The same turns and mirrors carry the whole set onto itself and the rows of a family onto each other. Which other rows belong to the same family as each row named below? List them in the order they appear above.
These 32 rows form 4 families of 8 rows each.
gam: [ 11  -6  -6  13  18   4 -23  -7   2   2  -5 -18   7]
gida: [13 -3 -4 -7 -5  7 -6 -9 -2 -4  7 -6  1]
nolab: [ 11  -4   0  -6  -7  11 -10  -8  -1  -6   8  -6   4]
lak: [  7   3  -5 -13   2  -1 -12 -11  -5  -4   7 -16  -1]
vumi: [ 4  4 -1 -4  2 11 -6  0  7 -1 11 -3 -2]
foniv: [  9 -11   7   6  16  -1 -19   8  -3   8  -1  -6   2]
nabud: [10  4  2 -5  2 11 -6 -5  8 -4 12 -1 -2]
nam: [  8 -11   4   9  16  -3 -20   8  -4   3  -1  -3   3]
pup: [ 13  -1  -4  12  18   2 -27  -6   2   5  -4 -16   6]
fep: [11  5  0 -6  2 11 -5 -1  6  1 13 -4  0]
Goza: [ 15  -6   5  12  10   3 -20   3  -3   2  -8 -15  13]
Zev: [  5  11  -1 -11   9   5 -10  -3   3   0  13 -14  -3]
suz: [  5   3  -4 -11  -1   0 -13 -10  -3  -7   4 -17   2]
taror: [  8 -11  -4   8  22   0 -22  -1   2   9   1  -8  -3]
Tudas: [ 11  -3   0  -8  -4   5  -8 -11  -2  -8   7  -4   0]
Mip: [  3  -9  -3  10  24   4 -21   1   0   6   1  -9  -2]
rosu: [ 8 -4 -2 -7 -8  7 -8 -5 -1 -6  5 -5  2]
fene: [ 18  -6   7   9  10  -2 -20   4   0   5  -6 -15  11]
ginod: [  1  11  -3  -9   8   5 -11  -5   6  -3  11 -16  -2]
zov: [ 17  -6  -5  11  17   0 -22  -6   3   6  -4 -17   6]
mam: [  9 -10   6   9  13   2 -23   7  -6   6  -2  -2   3]
rivan: [ 16  -6   7  10  12  -4 -20   5  -3   0  -5 -12  11]
Lev: [ 16  -3  -3  13  19  -2 -23  -3   4   1  -3 -15   8]
nazo: [  6  -7  -4  11  22   4 -25   0   2   8   1  -6  -2]
rurel: [  6 -10   7   9  15   4 -18  10  -5   6  -2  -6   5]
Soga: [ 15  -4   6   9   9   0 -24   2  -5   4  -7 -14  11]
tibo: [  5   1  -5 -11   1   3 -16 -13  -4  -8   7 -17   1]
rak: [  1  10  -2 -11  10   7 -16  -4   3  -3  13 -16  -1]
mafit: [  6   5   2  -5   2  15 -10   0   5  -1  15  -4   1]
kog: [  6  12   1 -10   9   5 -11  -6   6  -4  12 -12  -2]
susal: [  8  -8  -5  12  23   0 -22  -1   3   4   1  -6  -1]
konut: [  7   4   0 -12   4  -1 -14 -11  -3  -9   7 -16  -1]

Same family as susal: nabud, nam, Tudas, rivan, Lev, kog, konut
Same family as Goza: gam, nolab, Mip, rurel, tibo, rak, mafit
Same family as fene: gida, lak, foniv, fep, Zev, taror, zov

The same turns and mirrors carry the whole set onto itself and the rows of a family onto each other. Which other rows belong to the same family as each row named below? List them in the order they appear above.
These 40 rows form 5 families of 8 rows each.
sig: [ -3  -3  -2   0 -12   3   9 -12   9  -2  -7   2  -3]
guvas: [-4 -3  6  0  6  8  9  8 -4  2  6  2  3]
kemi: [ -1   0  -1  -2 -11   0   8 -15   4   1  -3  10  -3]
vuge: [ -5   8  -8   2   6  -3  -9 -14   4   5   6  -7  -9]
rudep: [ -6   6  -8   4   4  -3  -7 -12   8   4   5 -11  -8]
Robi: [  3 -13   8   0  -9   9 -10  -4 -11  -4   1  -5  -4]
ruvu: [  1 -10   9  -4 -10   8 -12  -7 -11  -1   1   0  -3]
kek: [  1 -11   8  -3 -12  10 -11  -6  -9  -4  -1  -2  -4]
farel: [  2 -10   9  -4 -10   9 -12  -7 -10  -2  -1  -1  -3]
Gev: [  4 -13   8   0  -7   8 -10  -3 -12  -2   3  -4  -2]
dav: [-6  1  6 -5  2  7  7  1 -5  5  5 12  1]
sivi: [ -5   6  -8   4   7  -5  -8 -12   3   5   9  -8  -8]
taz: [  6   1   1   6   2  -8  -8   0   4   4 -14  -7  -7]
fod: [ 9 -1  0  7  7 -9 -8  3 -3  7 -8 -6 -4]
rebuv: [  3  -3   0   2  -1  -5  10 -12  -9   6   9  10  -1]
bef: [-5 -5  5  1  4 10  9  8  1 -1  3 -1  3]
sav: [  5   5   3   2   1  -9 -11  -5   1   8 -14   2  -7]
bufu: [  8  -1   2   8   5  -8  -8   2   1   5 -12  -8  -6]
bubol: [  0  -6  -2   5 -10   3  11  -7   9  -4  -6  -6  -1]
Begi: [  3 -12   8  -1  -7   8 -11  -6 -14  -1   3  -2  -2]
sidol: [  0   0   1  -2  -6  -3   8 -16  -4   5   4  12  -1]
davin: [  7   5   3   2   4 -10 -10  -5  -2   9 -11   3  -6]
rafam: [ -5   4  -9   4   7  -4  -9 -10   4   4   9 -11  -7]
zupaz: [-8  0  6 -4 -3 12  7  3  5 -2 -4  3  1]
zuf: [-7 -3  5 -1  0 12  9  7  4 -2 -2 -2  2]
Ropad: [-8  3  7 -6 -3 10  6 -1  3  0 -2  8  1]
vas: [ -6   8  -7   3   4  -2  -9 -12   7   3   5  -9  -9]
mepam: [-7  4  7 -6 -1  9  6 -1 -2  3  1 12  1]
Pavu: [  4 -10  -2   8   1  -2  13  -3  -2   0   7  -7   1]
perav: [  4   2   1   3   1  -7 -10  -3   4   5 -16  -2  -7]
zise: [  1 -11  -2   7  -5   1  12  -2   5  -4   0  -9   0]
pofef: [  8   2   3   4   8 -11 -10  -3  -5  10  -8   2  -7]
tefe: [  2 -12   8  -2 -10  10 -11  -4  -8  -3  -1  -6  -3]
kozad: [ -6   6  -8   4   5  -3  -8 -11   6   3   7 -11  -7]
bivip: [-5 -1  7 -3  6  7  8  4 -7  5  7  7  4]
kabe: [ 5 -8 -2  5  2 -5 12 -7 -7  3 11  1  1]
sebu: [  2 -10  10  -3  -8   7 -12  -6 -13  -1   2   0  -4]
mula: [  8  -1   2   6   8 -10  -8   1  -5   8  -6  -2  -5]
mele: [ -4   8  -7   2   6  -4  -8 -13   3   6   9  -6  -8]
netu: [ -7   8  -8   2   4  -3  -9 -13   6   4   5  -7  -9]

Same family as farel: Robi, ruvu, kek, Gev, Begi, tefe, sebu
Same family as rafam: vuge, rudep, sivi, vas, kozad, mele, netu
Same family as perav: taz, fod, sav, bufu, davin, pofef, mula

